128 stands for zero in the data rows.
Each group lies on its own hidden line, plane or larger flat surface, and each surface passes through zero. There are 4 groups. The first row asked about is in group 0, and each new group gets the next number.
The table, row by row:
 95 139  63 137 150 131 138 123  98  67 138 122  93
113 116 166 151 150 111 133 157 151  83 118 181  96
113 104 165 148 102 125  75 190 104 161 115 134 180
157 140  84  99 133 149 139  78 163  87  88 108  90
199 150 153 107 101 143 177  88 155 153 123 107 159
 74  96 126 160 142 110  64 182 100 108 146 149 113
160 109 118  78 140 108 159  72 153  72  77 124  93
109 164  52 151 109 187 114 144 104 151 147 105 137
163 143 144 115 177 144 157  87 156 140  76 188 105
108 121 157 166 120 105  72 180 117 167 144 136 154
 90 101 142 171 107 112  78 200 115 134 121 140 145
105 149  85 147 164 159 104 181 115 133  70 135 130
107 134  82 116 102 118 113 124 100 162 170  48 162
112 143  62 133 142 155  78 169 133  83 112 142  83
174 157 120 118 140 135 163  86 128 150  66 158 135
101 120 210 154 110 104 115 174 100 166 169 142 157
151 116 192 132 106 121 102 161 129 195 129 133 191
156 152  89 104 105 119 153  73 104 183 114  74 152
110 137  72 139 147 151  79 156 136  95 112 126  87
163 119 159 134 165 148 160 131 160 106  79 202  79
100 141  70 124 167 136 158 102 106  57 131 137  78
 98 151  65 131 131 142  71 159 155  92 119 125  71
164 144 146 135 173 147 159 109 149 133  73 185 102
140  93 165  89 104  98 134  69 132 124 171  95  92
129 149  57 141 147 172  92 170 128 108  96 143  95
178 159 117 113 137 129 174  73 125 172  61 143 127
144 180  43 145 122 191 114 105 157 113 109  99 120
148 102 171  98 103  99 138  50 147 118 180 102 105
159 153 105  90 133 144 184  74 148 100 147 111  79
148 135 175 150 137 107 174 139 106 162 104 131 194
166 114 106  91 128 126 142  66 153  77  73 111 103
161 147 142 119 152 141 153 102 149 148  77 175 111
128 151 114 165 144 147 146 184  98 138  76 129 177
 70 106 139 155 124 116  76 186 120  93 182 127 127
141 139  89  88 121 127 150 108 106 157 121  64 168
135 169  55 132 130 191 102 126 127 126 100  93 128
139 134 195 150 111  99 172 113 105 163 127 126 182
 98 144  73 151 155 151  80 168 145 109 108 147 106
176 147  99 100 132 144 174  65 106 182  73 143 118
176 131 167  96 107 139 148 115 149 186 113 125 171
139  73 203 127 134  67 128 111 133 120 111 157 134
159 148  88  92 148 137 186  77 139 100 125 108  91
116 136  67 109 153 142 157  79 116  81 120 121  83
 64 115 147 133 120 110  80 183 141  76 176 119 120
169 114 137  84 153 101 162  72 140  73  73 136 101
134 159 136 166 134 142 155 171  88 161  79 135 187
 96 147 126 173 115 149 113 183  93 179 177 121 154
119 127  83 101 132 132  83 116 163  87 156 130  44
113 120 200 165 135  88 121 152  91 162 182 169 160
149 105 190 134 113 109 179  97 104 164 143 120 173
126 129  65 112 155 144 159  88 138  72 135 132  79
134 120 161 160 119 108 185 116  90 166 129 123 201
 86 142 159 149 121 132 115 190  92 183 177 148 147
110 181  78 144 112 186 100 172 109 158 156 106 145
 90 109 135 175 133 106  51 187 100 127 135 148 137
106 120  95 103 119 145  93 119 150  94 148 125  55
188 153 135 133 148 156 158  90 132 167  86 171 115
168 137 131  98 111 144 187  80 150 143 124 112 125
Rows drawn again from the table, each followed by its group:
109 164  52 151 109 187 114 144 104 151 147 105 137 0
163 119 159 134 165 148 160 131 160 106  79 202  79 1
 98 144  73 151 155 151  80 168 145 109 108 147 106 2
 64 115 147 133 120 110  80 183 141  76 176 119 120 1
129 149  57 141 147 172  92 170 128 108  96 143  95 2
176 131 167  96 107 139 148 115 149 186 113 125 171 3
135 169  55 132 130 191 102 126 127 126 100  93 128 0
141 139  89  88 121 127 150 108 106 157 121  64 168 1
 86 142 159 149 121 132 115 190  92 183 177 148 147 0
113 116 166 151 150 111 133 157 151  83 118 181  96 1
164 144 146 135 173 147 159 109 149 133  73 185 102 1
199 150 153 107 101 143 177  88 155 153 123 107 159 3
151 116 192 132 106 121 102 161 129 195 129 133 191 3
112 143  62 133 142 155  78 169 133  83 112 142  83 2
139  73 203 127 134  67 128 111 133 120 111 157 134 0
 96 147 126 173 115 149 113 183  93 179 177 121 154 0
148 102 171  98 103  99 138  50 147 118 180 102 105 2
149 105 190 134 113 109 179  97 104 164 143 120 173 2
119 127  83 101 132 132  83 116 163  87 156 130  44 2
169 114 137  84 153 101 162  72 140  73  73 136 101 0
160 109 118  78 140 108 159  72 153  72  77 124  93 0
144 180  43 145 122 191 114 105 157 113 109  99 120 0
174 157 120 118 140 135 163  86 128 150  66 158 135 1
159 153 105  90 133 144 184  74 148 100 147 111  79 3
168 137 131  98 111 144 187  80 150 143 124 112 125 3
176 147  99 100 132 144 174  65 106 182  73 143 118 1
108 121 157 166 120 105  72 180 117 167 144 136 154 3
110 181  78 144 112 186 100 172 109 158 156 106 145 0
163 143 144 115 177 144 157  87 156 140  76 188 105 1
128 151 114 165 144 147 146 184  98 138  76 129 177 2
166 114 106  91 128 126 142  66 153  77  73 111 103 0
 74  96 126 160 142 110  64 182 100 108 146 149 113 3
161 147 142 119 152 141 153 102 149 148  77 175 111 1
 95 139  63 137 150 131 138 123  98  67 138 122  93 3
 70 106 139 155 124 116  76 186 120  93 182 127 127 1
126 129  65 112 155 144 159  88 138  72 135 132  79 3
107 134  82 116 102 118 113 124 100 162 170  48 162 1
 98 151  65 131 131 142  71 159 155  92 119 125  71 2
140  93 165  89 104  98 134  69 132 124 171  95  92 2
 90 109 135 175 133 106  51 187 100 127 135 148 137 3
113 120 200 165 135  88 121 152  91 162 182 169 160 0
100 141  70 124 167 136 158 102 106  57 131 137  78 3
148 135 175 150 137 107 174 139 106 162 104 131 194 2
How many dimensions does the flat surface of each group have? From group 0 on:
2 2 2 2
